One vector is turned by the same rotation once a step. Each row is the vector after some number of steps, and that number follows the row.
The counts run from 0 to 306.
| 130 | 138 | 131 | 101 | 117 |  87 | 136 |  95 | 138 |  87 | 127 | 124 | 139 | 136 | 125 | 121 | 145 |  83 | 154 | 117 | 121 | 100 | 157 | 124 | 155 | 125 | 133 |  99 | 117 | 114 |  95 | 104 | 125 | 127 | 139 | 130 | 122 | 106 | 156 | 139 | 111 | 135 | 139 | 133 | 132 | 155 | 137 | 141 | 117 |  181
| 132 | 160 | 120 | 118 | 136 | 129 | 138 | 125 | 116 | 114 | 113 | 137 | 115 | 121 | 127 | 109 | 125 | 136 | 133 | 115 | 117 |  87 | 133 | 143 | 148 |  93 | 142 | 120 | 129 |  98 | 125 | 131 | 171 | 150 | 143 | 111 | 120 | 132 | 156 | 167 | 120 | 124 | 122 |  92 | 132 | 173 | 131 | 129 | 102 |  234
| 125 | 142 | 138 | 116 | 122 |  95 | 120 | 100 | 116 | 129 | 116 | 141 | 118 | 128 | 119 | 136 | 128 | 109 | 157 | 121 | 112 |  96 | 164 | 145 | 165 | 113 | 149 |  86 | 118 | 108 |  88 |  88 | 130 | 103 | 125 | 123 | 131 | 126 | 146 | 130 | 118 | 145 | 137 | 118 | 115 | 144 | 134 | 138 | 108 |  264
| 128 | 146 | 133 | 102 | 119 |  92 | 137 | 105 | 139 |  90 | 137 | 128 | 147 | 142 | 134 | 115 | 146 |  80 | 151 | 129 | 123 |  98 | 146 | 114 | 152 | 135 | 131 | 106 | 113 | 119 | 101 | 115 | 131 | 127 | 143 | 137 | 113 | 104 | 157 | 138 | 100 | 144 | 150 | 130 | 138 | 162 | 138 | 132 | 123 |  179
| 122 | 162 | 116 | 132 | 139 | 133 | 132 | 125 | 107 | 120 | 103 | 152 | 103 | 140 | 144 | 111 | 124 | 118 | 138 | 145 | 107 | 100 | 141 | 135 | 159 | 114 | 152 | 103 | 124 | 115 |  96 | 111 | 160 | 124 | 142 | 125 | 125 | 133 | 152 | 156 | 103 | 143 | 131 |  92 | 110 | 162 | 127 | 115 | 110 |  252
| 132 | 161 | 150 | 100 | 105 |  87 | 132 | 117 | 142 | 103 | 139 | 121 | 141 | 119 | 110 | 121 | 118 | 116 | 154 | 107 | 131 | 113 | 143 | 146 | 134 | 120 | 132 | 104 | 121 | 104 | 117 | 117 | 161 | 122 | 141 |  88 | 105 | 110 | 149 | 126 | 129 | 144 | 125 | 116 | 149 | 162 | 143 | 140 | 114 |  36
| 136 | 143 | 129 | 115 | 104 | 100 | 133 | 124 | 113 | 106 | 120 | 125 | 115 | 138 | 114 | 119 | 121 | 101 | 153 | 101 | 109 |  86 | 157 | 121 | 168 | 111 | 144 |  85 | 123 |  95 | 110 | 120 | 137 | 129 | 145 | 116 | 131 | 126 | 134 | 165 | 111 | 132 | 132 | 118 | 137 | 141 | 127 | 135 | 105 |  167
| 125 | 150 | 135 |  96 | 117 | 104 | 141 | 128 | 141 |  93 | 148 | 119 | 140 | 141 | 123 | 125 | 119 | 110 | 160 | 117 | 126 | 104 | 155 | 149 | 158 | 122 | 139 | 105 | 151 | 118 | 118 | 149 | 178 | 145 | 144 | 119 |  98 | 123 | 140 | 139 | 120 | 129 | 118 | 123 | 154 | 155 | 134 | 146 | 121 |  51
| 137 | 161 | 146 | 105 | 117 |  96 | 137 | 126 | 145 |  92 | 155 | 122 | 156 | 132 | 102 | 121 | 112 | 108 | 150 | 110 | 123 | 112 | 138 | 144 | 140 | 120 | 135 | 102 | 134 | 122 | 123 | 134 | 174 | 132 | 153 | 106 | 105 | 116 | 143 | 126 | 121 | 148 | 134 | 126 | 154 | 159 | 142 | 140 | 128 |  293
| 119 | 177 | 133 | 132 | 108 | 123 | 124 | 130 | 128 |  99 | 131 | 120 | 134 | 121 |  94 | 120 | 119 | 129 | 146 | 120 | 125 | 122 | 123 | 115 | 139 | 116 | 116 |  91 | 136 | 122 |  98 | 114 | 178 | 102 | 159 | 124 | 126 | 151 | 130 | 118 |  96 | 157 | 137 | 124 | 143 | 155 | 126 | 137 | 131 |  287
| 127 | 168 | 118 | 137 | 127 | 118 | 124 | 118 |  99 | 109 | 116 | 137 | 131 | 124 | 119 | 120 | 106 | 130 | 131 | 119 | 126 |  91 | 130 | 117 | 160 |  95 | 146 |  77 | 116 |  97 | 103 | 109 | 137 | 134 | 142 | 128 | 151 | 127 | 147 | 146 | 111 | 139 | 133 | 105 | 106 | 144 | 115 | 130 | 105 |  89
| 117 | 157 | 125 | 123 | 126 | 119 | 132 | 122 | 139 |  90 | 147 | 118 | 144 | 125 | 119 | 134 | 138 | 114 | 158 | 130 | 121 | 100 | 141 | 112 | 152 | 125 | 128 | 110 | 158 | 130 | 112 | 149 | 184 | 135 | 146 | 150 | 102 | 144 | 132 | 136 |  93 | 139 | 131 | 138 | 150 | 158 | 141 | 150 | 134 |  306
| 121 | 155 | 135 | 102 | 113 | 110 | 140 | 129 | 142 |  94 | 152 | 118 | 145 | 141 | 120 | 126 | 121 | 112 | 160 | 121 | 125 | 102 | 144 | 136 | 157 | 129 | 127 | 101 | 154 | 126 | 114 | 149 | 180 | 134 | 147 | 132 |  97 | 131 | 133 | 131 | 107 | 135 | 123 | 129 | 159 | 157 | 136 | 146 | 133 |  49
| 111 | 169 | 116 | 136 | 144 | 134 | 123 | 129 | 115 | 100 | 114 | 132 | 128 | 126 | 153 | 127 | 125 | 124 | 135 | 147 | 135 | 104 | 142 | 121 | 161 |  92 | 159 | 111 | 116 |  94 | 112 | 129 | 167 | 145 | 140 | 130 | 133 | 129 | 150 | 145 | 110 | 142 | 143 | 106 | 107 | 147 | 122 | 123 |  93 |  74
| 126 | 171 | 118 | 131 | 115 | 126 | 138 | 140 | 113 |  89 | 109 | 130 | 115 | 143 | 135 | 100 | 124 | 104 | 138 | 131 | 116 | 111 | 132 | 102 | 153 | 118 | 136 |  97 | 114 | 108 | 101 | 118 | 154 | 126 | 162 | 119 | 133 | 128 | 143 | 157 |  95 | 146 | 139 | 105 | 128 | 155 | 119 | 114 | 110 |  172
| 122 | 163 | 127 | 117 | 120 | 111 | 138 | 123 | 133 |  90 | 131 | 133 | 142 | 148 | 142 | 106 | 138 |  89 | 142 | 143 | 124 | 105 | 128 |  98 | 147 | 135 | 130 | 107 | 107 | 121 | 104 | 123 | 147 | 124 | 155 | 134 | 116 | 112 | 151 | 141 |  88 | 156 | 155 | 119 | 141 | 166 | 135 | 118 | 130 |  176
| 118 | 158 | 117 | 122 | 136 | 135 | 136 | 117 | 126 | 123 | 120 | 143 | 122 | 123 | 143 | 114 | 153 | 129 | 135 | 136 | 119 |  81 | 120 | 111 | 146 | 109 | 124 | 134 | 128 | 114 | 117 | 130 | 165 | 129 | 139 | 148 | 108 | 142 | 152 | 155 |  88 | 138 | 147 | 107 | 140 | 185 | 144 | 125 | 119 |  239
| 124 | 161 | 140 | 129 | 109 |  96 | 111 | 104 | 119 | 117 | 112 | 128 | 120 | 102 | 105 | 135 | 126 | 127 | 152 | 111 | 121 | 112 | 148 | 130 | 136 | 110 | 136 |  87 | 118 | 102 |  92 |  83 | 145 | 102 | 130 | 101 | 131 | 131 | 142 | 126 | 120 | 152 | 129 | 117 | 119 | 149 | 137 | 142 | 107 |  23
| 133 | 153 | 151 | 116 | 120 |  80 | 119 |  99 | 132 | 124 | 137 | 142 | 144 | 114 | 116 | 137 | 125 | 108 | 154 | 122 | 118 | 102 | 149 | 138 | 139 | 123 | 148 |  98 | 109 | 113 | 106 |  93 | 136 | 109 | 125 | 107 | 115 | 105 | 152 | 122 | 117 | 160 | 144 | 121 | 127 | 156 | 154 | 138 | 117 |  19
| 132 | 153 | 143 | 119 | 117 | 106 | 124 | 132 | 117 | 131 | 138 | 133 | 126 | 130 | 122 | 138 | 107 | 125 | 157 | 114 | 112 |  86 | 159 | 148 | 168 | 102 | 163 |  96 | 131 |  94 | 128 | 138 | 165 | 129 | 132 | 109 | 115 | 130 | 128 | 147 | 120 | 142 | 134 | 112 | 141 | 141 | 141 | 137 | 100 |  150
| 110 | 143 | 126 | 112 | 130 | 114 | 127 | 114 | 136 | 104 | 148 | 125 | 145 | 139 | 139 | 144 | 139 | 108 | 161 | 137 | 127 |  83 | 154 | 124 | 175 | 116 | 142 | 105 | 147 | 115 | 113 | 149 | 163 | 139 | 130 | 163 | 110 | 135 | 135 | 136 |  98 | 135 | 143 | 139 | 143 | 147 | 138 | 145 | 119 |  65
| 118 | 153 | 137 | 113 | 136 | 107 | 127 | 107 | 130 | 132 | 132 | 154 | 139 | 141 | 150 | 124 | 142 | 102 | 147 | 152 | 118 |  93 | 137 | 126 | 158 | 133 | 142 | 113 | 111 | 125 | 102 | 111 | 143 | 108 | 130 | 144 | 108 | 115 | 154 | 127 |  92 | 160 | 158 | 115 | 131 | 170 | 149 | 120 | 126 |  258
| 126 | 151 | 132 | 105 | 122 |  98 | 139 | 111 | 139 |  88 | 138 | 130 | 149 | 145 | 138 | 114 | 143 |  84 | 148 | 134 | 124 |  99 | 139 | 108 | 149 | 136 | 130 | 108 | 110 | 121 | 104 | 118 | 136 | 124 | 146 | 136 | 111 | 105 | 154 | 139 |  94 | 151 | 153 | 130 | 142 | 164 | 142 | 127 | 127 |  178
| 116 | 155 | 115 | 128 | 122 | 114 | 127 | 107 | 118 |  78 | 103 | 122 | 119 | 129 | 119 | 120 | 133 | 106 | 149 | 123 | 122 | 121 | 154 | 123 | 154 | 114 | 133 |  85 | 132 | 115 |  75 |  94 | 147 | 126 | 145 | 130 | 141 | 132 | 151 | 137 | 111 | 135 | 120 | 122 | 109 | 145 | 115 | 139 | 114 |  186
| 123 | 150 | 138 |  98 | 116 | 106 | 141 | 128 | 140 |  94 | 152 | 118 | 144 | 141 | 119 | 126 | 119 | 112 | 161 | 119 | 125 | 102 | 148 | 143 | 159 | 127 | 134 | 101 | 154 | 122 | 117 | 151 | 178 | 139 | 143 | 126 |  97 | 126 | 135 | 135 | 113 | 131 | 122 | 126 | 157 | 156 | 136 | 144 | 129 |  50
| 130 | 141 | 119 | 121 | 133 | 118 | 135 | 114 | 106 | 124 | 110 | 147 | 103 | 141 | 132 | 117 | 122 | 116 | 147 | 125 | 101 |  87 | 159 | 147 | 171 | 111 | 154 |  96 | 135 | 111 | 100 | 114 | 148 | 132 | 135 | 127 | 125 | 131 | 150 | 163 | 114 | 126 | 120 | 102 | 116 | 157 | 130 | 128 | 110 |  249
| 108 | 169 | 127 | 121 | 108 | 126 | 130 | 127 | 139 |  96 | 128 | 113 | 129 | 125 | 115 | 123 | 137 | 130 | 156 | 124 | 128 | 112 | 129 | 109 | 143 | 121 | 108 | 108 | 151 | 121 | 101 | 130 | 186 | 115 | 151 | 135 | 108 | 154 | 131 | 126 |  92 | 143 | 128 | 127 | 155 | 164 | 134 | 142 | 128 |  45
| 109 | 179 | 130 | 131 | 132 | 120 | 119 | 116 | 128 | 103 | 153 | 129 | 165 | 114 | 113 | 138 | 110 | 143 | 141 | 135 | 142 | 107 | 121 | 122 | 147 | 112 | 128 |  89 | 147 | 127 | 104 | 128 | 179 | 127 | 139 | 151 | 121 | 135 | 139 | 106 | 101 | 150 | 130 | 128 | 128 | 153 | 129 | 144 | 138 |  208
| 116 | 166 | 119 | 133 | 141 | 134 | 132 | 125 | 113 | 123 | 109 | 154 | 115 | 141 | 153 | 112 | 132 | 116 | 138 | 157 | 113 | 105 | 132 | 126 | 154 | 123 | 147 | 110 | 115 | 121 |  98 | 113 | 160 | 117 | 143 | 134 | 119 | 128 | 153 | 143 |  94 | 155 | 144 |  96 | 116 | 171 | 136 | 110 | 118 |  254
| 124 | 151 | 146 | 118 | 119 | 104 | 122 | 125 | 126 | 138 | 152 | 135 | 139 | 129 | 123 | 148 | 116 | 124 | 163 | 123 | 114 |  79 | 151 | 138 | 166 | 115 | 152 |  98 | 141 | 107 | 125 | 144 | 167 | 120 | 125 | 135 | 104 | 138 | 123 | 133 | 106 | 147 | 140 | 126 | 152 | 145 | 149 | 142 | 116 |  147
| 126 | 152 | 141 | 109 | 139 | 107 | 127 | 116 | 134 | 121 | 133 | 137 | 130 | 120 | 125 | 137 | 117 | 127 | 153 | 128 | 119 | 108 | 159 | 179 | 150 | 105 | 160 | 116 | 139 | 113 | 115 | 123 | 183 | 130 | 127 | 103 | 102 | 124 | 153 | 130 | 135 | 142 | 123 | 109 | 129 | 160 | 148 | 141 | 109 |  134
| 121 | 162 | 116 | 126 | 136 | 139 | 136 | 123 | 120 | 115 | 109 | 141 | 116 | 120 | 139 | 108 | 144 | 135 | 130 | 132 | 121 |  87 | 121 | 119 | 145 | 101 | 130 | 135 | 124 | 105 | 119 | 127 | 173 | 136 | 143 | 129 | 115 | 143 | 156 | 161 | 102 | 135 | 136 |  96 | 133 | 183 | 138 | 123 | 108 |  237
